In the rows, zero is written as 128.
Each named move below is a turn or a mirror, shown by a few rows before and after it. Which moves, in which order, take the first row of each later pair to the second? The first pair is answered.
J_857 (before |-> after):
[158  89 139 122 105 112 152 164 118 122 132 135 163 129] |-> [162 132  79 149 105 128 127 159 147 136 120 124 152 110]
[139 136 119 121 125 129 113 116 127 135 135 144 113 107] |-> [138 118 140 112 125 121 122 118 117 129 136 146 118 117]
[138 102 169 106 138 104 120 110 100 107 164 150 113 152] |-> [143 162  84 146 143 129  90  99 143 124 148 134  99 120]
J_489 (before |-> after):
[128 105 147 130 133 121 133 154 135 143  95  91 157 154] |-> [138 116 135 135 126 122 135 158 141 150  90  90 155 147]
[130 136 117  85 145 142 134 138 119  93 122 136 162 153] |-> [140 151 105  86 134 141 137 145 127  97 115 136 161 143]
[ 99  91 156  97 132 117 113 104 100 110 161 145 115 144] |-> [157 178  92 115  91 122 127 134 142 141 129 140 105 100]
J_57 (before |-> after):
[103 112 126 137 146 133 124 123 128 126 115 114 154 137] |-> [104 112 130 137 146 131 124 123 130 126 113 113 157 137]
[144 127 132 143 124 125 133 142 127 132 119 121 127 127] |-> [133 132 117 147 130 133 117 127 131 132 125 125 116 123]
[107 116 125 137 138 135 118 122 134 129 122 117 141 136] |-> [113 110 132 135 135 130 129 130 133 132 116 116 147 138]
[152 151  95 152 119 108 139 170 161 130  95  89 124 120] |-> [137 158  73 158 128 116 116 149 163 124 102  95 107 115]
J_826 (before |-> after):
[151 153 109 148 113 140 142 151 137 131 118 110 143 118] |-> [157 157 110 143 108 138 140 150 136 129 122 113 139 114]
[103 110  94 173 157 152 123 121 160 142 116  84 165 129] |-> [124 106 121 162 142 138 156 149 155 146 102  80 181 130]
[137 117 153 129 116 111 146 145 168 159 130 112 172 122] |-> [149 132 158 112 102 104 150 146 161 162 136 125 157 112]
[121 170 139 101 100 120 115 135 124 111 127 153 102  97] |-> [101 168 123 112 118 130  96 121 128 108 132 147  99 100]

Between the rows of a pair lie two moves.
[137 128  93 161 162 137 140 114 117 158 147 131  96 150] |-> [146 113 114 159 158 128 168 139 121 161 133 115 122 159]	J_826, J_57
[113 144  84 160 110 163 103 122 122 137  74 116 140 116] |-> [ 85  95 128 131 124 156  90  94  84 113 107 140 125 136]	J_857, J_57
[122  88 115 129 150 135 150 144 134 111 116 100 163 163] |-> [156 116 119 115 120 125 170 164 135 118 107 108 160 150]	J_826, J_489
[ 85  82 132 147 166 127 112 122 132 121 124 103 148 145] |-> [115  84 162 132 141 111 151 153 125 128 112 106 161 148]	J_57, J_826
[100 132  96 125 147 148  87  98 136 126 147 134 109 118] |-> [105  95 157  97 139 127 115 111 107 112 156 143 119 136]	J_489, J_857
[140 189  80 153 130 146 114 125 150 119 143 118 106 113] |-> [175 189 120 132 101 121 154 158 140 123 134 124 122 116]	J_57, J_826
[139  70 133 130 121 122 145 137 103 121 130 113 142 128] |-> [165 106 118 126  97 119 150 150 112 132 121 122 130 106]	J_826, J_489
[137 125 167 108 113 118 145 142 113 122 121 134 139 138] |-> [150 166 124 127 106 131 136 146 138 136 108 126 130 118]	J_489, J_857
[122 152 139 125 126 124 133 124  96 129 104 148  74 132] |-> [ 97 141 121 145 150 137 115 110 107 129 102 132  83 138]	J_826, J_826
[154 112 165 100  94 117 140 109 122  97 155 146  96 112] |-> [178 141 141 118  81 120 157 136 148 114 127 127 111  99]	J_857, J_57
[ 21  78 122 114 167 115 109  65  75 107 177 124  83 131] |-> [ 83 181  16 175 137 133 128 119 157 163 103  74 111  85]	J_57, J_857
[109 114 161 142 113 129 141 137 142 134 115 115 159 141] |-> [ 91 118 141 154 128 142 118 119 148 130 122 109 152 135]	J_57, J_826
[115 120 188  93  86 111 142 133 149 101 141 118 128 147] |-> [112 171 108 135  97 139 110 124 190 117 120  99 121 122]	J_857, J_826
[109 115 131 139 143 134 149 166 141 121 115  90 148 156] |-> [128 129 134 131 127 127 160 178 139 125 111  96 143 149]	J_857, J_826
[149 151  91 146 118 139 104 125 136 148  94 143 112  68] |-> [ 99 100 109 148 158 145  78  91 119 128 117 142 114  92]	J_489, J_857
[116 135 124 155 108 125 127 122 158 124 113 100 150 124] |-> [135 144 137 143  90 114 140 133 152 127 113 108 144 119]	J_826, J_826
[121 111 170  99 130 120 126 108  98 116 146 147 112 122] |-> [153 173 119 118 108 128 126 122 128 134 125 141 103  92]	J_826, J_489
[141 136 114 174 162 121 157 170 136 154 101  77 172 148] |-> [188 168 139 131 113  98 176 180 113 153 112 119 136 125]	J_826, J_826
[126 146 156 153 134 135  86 133 136 141 133 124 100 105] |-> [115 128 162 156 144 137  85 133 135 137 131 116 112 116]	J_489, J_826
[138 103 170 125 145 138 131 123 115 114 142 139 114 142] |-> [134 134 110 161 154 159 113 120 149 126 119 116 120 126]	J_857, J_826
